In the rows, zero is written as 128.
One turn moves every row onto another: examples first, then more rows asked
redal: [125 157 148 103  94 126 148 123 118 135 159 125 117 112 127  90 143]
saru: [132 132 175 118 112 110 177 108 116 138 140 127 131 146 133 106 121]
tipu: [142 116 135  58 113 116 162 114 116  97 134 103 135 118 129 113 110]
fub: [144 120 142  78 122 119 144 121 128  99 125  98  96 114 133 110 126]
veza: [148 144 120 135 118 119 157 133  96 109 137 100 149 122 139 133 113]
Zedop: [140 115 119 107  97 131 173 102 132 153 145 130 156 104 131 102 118]
veri: [168 123 125  93 109 132 143 118 107 128 158 175 121 117 134  91 109]
bog: [178 114 139 113 116 156 114 130 117 105 137 147 117 118 141 105 108]
Gor: [150 105 109 115  93 134 121 142 137 128  98 111 131 124 128 100 120]
sosoz: [138 100 116  88 119 103 165 132 136 131 116 145 151 147 121  86 129]
gamab: [131 102 150 108 129 146 113 132 121 113 130 152 140 136 148 125 142]
Ruba: [134 127 132 116 101 118 121 123  92 156 111  96 146 119 135  94 108]
gunaf: [121 104 131 109 115 120 168  93 144  98 135 120 157 126 118 104 119]
Kipa: [110 120 132 108 105 128 130 110 128  95 133 160 149 146 139 119 112]
fiku: [167 130 137  94 118 118 151 125 132 136 133 106  93 122 144 118 107]
dosin: [129  81 119 103 111 106 138 129 121 124  93 120 138 138 115 104 125]
kibo: [129 115 137 107 143  91 121 134  95 146 127 116 133 142 117  94 125]
zulav: [140 105 164 119 123 128 152 127 102 116 142 102 151 143 112 127  96]
tok: [131 135 129 143 125 107 171 117  91 121 125 106 120 123 132 123 117]
fovir: [147 125 124 112  95 128 123 123  90 108 143 153 149 142 139  92  80]
vik: [115 116 118 114  99 147 152 109 116 133 141 167 134 122 131 101  88]
sar: [139 108 142  89 100 108 150  90  97 109 129 170 131 131 136 103 109]
fami: [153  98 156 110 105 131 121 102 105  88 109 141 125 133 143 116 111]
Natud: [137 128 145  93 106 123 116 126  94  89 138 157 149 138 148  83 127]
Dedat: [135  99 135 121 135 119 124 118 145 104 136 111 130 126 117 125 141]
geder: [144 147 121 112 130 127 163 139  96 105 149 109 153 111 139 111 140]
Besu: [144 111 161 113 126 129 124 127  91 118 121 155 116 134 151  76 132]
Guti: [136 100 134 113 124 162 133 135 109 149 134 157 122 111 138 106 115]
tineb: [135 126 135 102 106 145 124 143 102 109 162 100 138 109 105 110 118]
fad: [151 111 143 131 115 133 132 124  86 134 128 153 115 137 142  86  85]
dimuk: [157 126 104 102 101 130 150 145 153 137 123 135 145 130 136  83 125]
Popi: [134 137 138 105 149 109 144 132 128 112 138 123 149 149 122  67 119]
zudos: [128 137 127 119 135 114 177 127  91 118 137 117 123 109 131 102 146]
fonu: [156 109 122 119 116 130 129 128 133 159 147 119 127 103 129 122 139]
gubu: [166 125 129  73 108 114 172 119 120 132 143 112 134 124 139 119  90]
fif: [138 149 132 113 107 138 144 124 123 122 122 105 161 125 140  67 103]

gunaf goes to Zedop
dosin goes to sosoz
veri goes to bog
Where do these go?
Popi goes to fif
Natud goes to fovir
Kipa goes to vik
fiku goes to fub
tok goes to zudos
tineb goes to zulav

One turn moves every row onto another: examples first, then more rows asked
rus: [101 162 127 136 124 127 147 138 147 101 137 115 105 128 112 100 121 139
 137 142]
Pefum: [134 140 108 131 137 139 102 128 123 148 152 156  92 114 153 107 128 178
 119 150]
miv: [101 111 116 124 135 166 100 123  96 131 122 118 113 103 151 114 103 134
 128 151]
gota: [126 107 102 142 128 118 120 131 105 100 122 123  79 139 146  67 136 159
 111 162]
loged: [141 123 143 112 103 147 130 117 112 104 160 119 123 121 136  92 112 141
 103 167]
kile: [ 97 154 120 123 123 131 152 137 152  94 133 112 106 139 119 101 139 146
 129 146]
mefor: [138 157 130 123 110 105 137 126 104 109 116 120 121  99 130  90 127 150
  85 138]
Vev: [131 140  98 126 138 155 114 121 113 146 145 144  85 116 145 114 127 182
 120 154]
Ran: [133 113 106 145 131 124 125 147 110 103 115 117  80 128 159  65 127 153
 117 169]
lesa: [132 141 102 125 142 140 105 138 125 149 149 150  97 117 146 116 129 175
 117 151]
Gupod: [131 131 103  95 134 149 137 125 121 108 124 103 101 116 146 124 128 149
 175 162]
lufiv: [ 96  95 103 108 147 123 125 135 119 133 123 118 110 116 138  86 166 149
 143 144]
Muz: [144 157 127 122 111 110 146 127 110 107 113 119 125 105 130  87 133 142
  86 146]
degu: [122 127 112  99 110 140 157 108 166 127 121 140  98 103 156 100 114 167
 112 154]
zun: [118 110 121 133 133 168 101 118 101 132 118 117 117 104 156 115 103 133
 124 159]
dipib: [112  96 132 113 136 152 145 131 130 142 116 152 111 120 120 117 104 160
 137 146]
bal: [117 107 111 128 138 163 105 116  95 125 118 117 119  97 149 116 103 127
 131 153]
ruror: [138 154 122 128 104 106 146 132 103 114 118 118 120 103 129  81 132 153
  87 147]
gusaz: [129 130 117 139 130 142 178 113 120 133 131 135  99 106 170  98 155 132
 133 126]
Dazum: [133 125 110 139 138 137 177 111 122 136 119 139  95 108 168  99 153 134
 130 127]
mikef: [127 138 107 106 104 138 151 111 170 123 123 132 105 105 153  99 113 173
 112 156]
bubod: [134 139 119 102 111 135 161 108 167 123 123 132 103 102 157 103 119 165
 111 162]
Bifil: [109  96  99 108 153 116 128 132 120 133 126 116 117 116 139  90 172 150
 134 148]
tukuz: [127 142 113 105 107 139 158 109 169 120 125 128 102  99 158  94 122 166
 118 162]
gusom: [128 123 109 140 135 146 181  99 128 125 127 137  90 115 156  98 158 135
 129 140]
vozuv: [123 123 102 112 141 113 143 104 109  93 136 153 120 119 156 117 102 122
 105 143]
pefe: [ 94  92 107 114 144 115 123 133 124 126 120 119 114 117 136  91 168 141
 136 149]
taluz: [161 121 116  90 124 139 151 124 131 120 135 107 110 118 140  85 148 170
 131 125]
patin: [113 141 137 113 134 116 163 137 124 120 127 101  84 104 135 119  90 162
 129 136]
Vero: [117 124 100 123 141 115 143 107 109 100 137 160 119 119 155 119 106 117
  99 152]
depot: [121 146 148 116 130 123 154 131 107 122 116 112  92 105 136 122  89 173
 130 143]
ragud: [112 114 112 123 140 166 107 122  97 137 114 116 115  96 154 123 107 135
 129 153]
turu: [131 121 107 119 144 118 142  96  97 101 132 152 109 119 142 122 109 129
  94 140]
koti: [116 114 158 122 116 117 116 133 105 111 136 105 106 134 138 128 145 134
 123 145]
tizir: [105 116  99 117 137 153 157 158  99 115 115 109 112 129 116  95 133 130
 108 149]
dekad: [131 120  93 137 131 121 121 142 109 100 122 116  79 125 164  65 130 154
 111 165]
refor: [133 158 120 127 109 116 146 130  97 109 115 125 121 101 124  84 132 142
  87 141]
Foset: [128 115 146 123 110 121 113 134 117 119 132 100 103 139 145 136 134 135
 138 140]
Bik: [102  92 103 111 149 120 129 129 124 131 129 115 114 111 140  97 171 138
 136 142]
rolut: [133 131 103 101 124 130 136 131 114 118 139  97 106 121 141 125 134 140
 172 169]

gota goes to turu
miv goes to bubod
Where do these go?
Gupod goes to kile
mikef goes to Bik
refor goes to zun
patin goes to rolut
Ran goes to vozuv
Dazum goes to dekad
tukuz goes to pefe
dipib goes to taluz

